Input:
[[150 113 135 121]
 [151 111 137 120]
 [115 146 126 139]]
Output: 150

Input: [109 116 156 113 106 149 148]
Output: 109

Input:
[[138 122 138 122 137 121]
 [130 126 146 126 131 124]
 [152 108 127 112 155 118]]
Output: 138

Input: [108 132 156 122 116 138 118]
Output: 108

Input:
[[133 132 133 155]
 [134 127 109 146]
 [126 127 131 129]]
Output: 133

Input:
[[120 138 111 150]
 [150 141 108 153]
 [112 132 114 151]]
Output: 120
---
[129 120 131 105] ==> 131
[121 150 130 132 138 110] ==> 130
[101 115 145 124 121 126 129] ==> 145
[127 103 118 134 113 141 123] ==> 118
[126 139 153 119 120 140] ==> 153
[130 124 128 102 117] ==> 128
[137 155 120 111] ==> 120
[123 147 129 130 125 127 102] ==> 129
---
131,128,108,140,109,110,155 → 110

135,113,143,143,129,122,109
138,139,149,151,105,119,129
→ 119

140,116,118,136,121,124,102 → 124

132,150,157,131,144
129,127,126,128,126
→ 128

113,110,117,141,125,105 → 125

154,156,127,106,129 → 106

123,123,117,150,145
149,106,147,120,158
→ 120

101,102,144,153,132,100 → 132

126,112,130,157 → 130
---
array([[137, 152, 140, 148],
       [111, 154, 105, 123],
       [138, 110, 132, 104]]) gives 140

array([[146, 122, 126, 110],
       [123, 138, 135, 150],
       [155, 100, 148, 140]]) gives 126

array([[143, 149, 134, 155],
       [109, 118, 105, 149],
       [142, 102, 144, 128]]) gives 134

array([[158, 120, 145, 128],
       [132, 132, 133, 133],
       [118, 134, 152, 142]]) gives 145

array([[133, 143, 104, 122],
       [145, 139, 104, 111],
       [139, 105, 122, 121]]) gives 104

array([[110, 116, 154, 155],
       [112, 132, 129, 133],
       [117, 137, 126, 135]]) gives 154

array([[110, 119, 123, 122],
       [108, 139, 122, 136],
       [100, 141,  99, 130]]) gives 123

array([[100, 105, 137, 119],
       [104, 105, 132, 119],
       [108, 106, 134, 122]]) gives 137
---
[126 107 146 108 134 114] Out: 114
[148 113 131 100] Out: 100
[135 154 129 152] Out: 152
[101 105 117 141 148 132 105] Out: 105
[125 151 157 124 110 123 153] Out: 153
[110 117 108 130 125 103 122] Out: 122
[132 118 149 121] Out: 121
---
Q: [110 134 138 101 149 153]
A: 134

Q: [120 125 113 117 136 131 150]
A: 113

Q:
[[122 111 109 148 129 148]
 [148 147 108 135 119 104]]
A: 147

Q:
[[126 116 138 137 124 129]
 [135 130 108 108 146 108]
 [103 124 129 124 128 136]]
A: 124

Q: [126 121 149 153  99]
A: 126

Q:
[[153 152 123 143 125 146 143]
 [151  99 118 122 128 148 122]]
A: 118

Q:
[[128 131 128 140]
 [128 133 129 134]
 [129 129 136 152]]
A: 134

Q:
[[148 151 147 132 143 151 111]
 [144 120 142 115 106 145 133]
 [124 151 108 109 150 120 137]]
A: 108

Q:
[[128 128 128 107 129 121]
 [128 129 127 141 104 128]
 [128 128 128 130 104 125]]
A: 128
---
[[109 125 126 150 151]
 [104 135 153 139 128]] | 150

[[134 116 134 145 111 126]
 [129 110 120 105 123 108]] | 111

[[121 128 154 131 126 157]
 [131 118 122 138 135 131]] | 126

[[148 153 121 123]
 [155 129 123 105]] | 121

[[110 126 126 124 152 131 126]
 [109 125 129 124 149 127 123]] | 131

[[140 151 109 131]
 [143 116 145 107]] | 109

[[129 138 120 126]
 [134 121 103 127]] | 120

[[145 132 124 116 135]
 [119 100 106 147 106]] | 116
---
array([[112, 144, 143, 110, 150, 108, 111],
       [107, 141, 143, 110, 146, 108, 111],
       [112, 145, 141, 110, 154, 110, 111]]) | 112

array([[121, 131, 137, 130, 106, 110],
       [119, 145, 138, 122,  99, 107]]) | 121

array([136, 109, 146, 149, 132, 107]) | 136

array([151, 136, 114, 100, 138]) | 151

array([[ 99, 141, 109, 150, 103],
       [157, 125, 102, 140, 105]]) | 99

array([128, 129, 124, 157]) | 128

array([136, 156, 132, 105]) | 136

array([[127, 128, 131, 130, 131, 140],
       [120, 124, 147, 126, 145, 103]]) | 127

array([136, 126, 111,  99, 110, 136]) | 136
---
[104 116 108 148] → 148, 104

[127 129 104 106 142 135] → 142, 104

[[108 117 126 113 149 129 123]
 [123 106 135 113 127 145 125]] → 149, 106

[[ 98 138  99 100 126]
 [103 109 114 136 133]
 [143 157 117 122 128]] → 157, 98

[130 152 129 131] → 152, 129

[[143 108 106 153]
 [108 139 146 117]
 [132 145 131 110]] → 153, 106

[125 133 123 110 107 117] → 133, 107

[142 115 149 150 105 137] → 150, 105

[[152 130 123 139 132 142 128]
 [136 142 132 105 104 113 142]
 [130  99 128 137 120 115 138]] → 152, 99
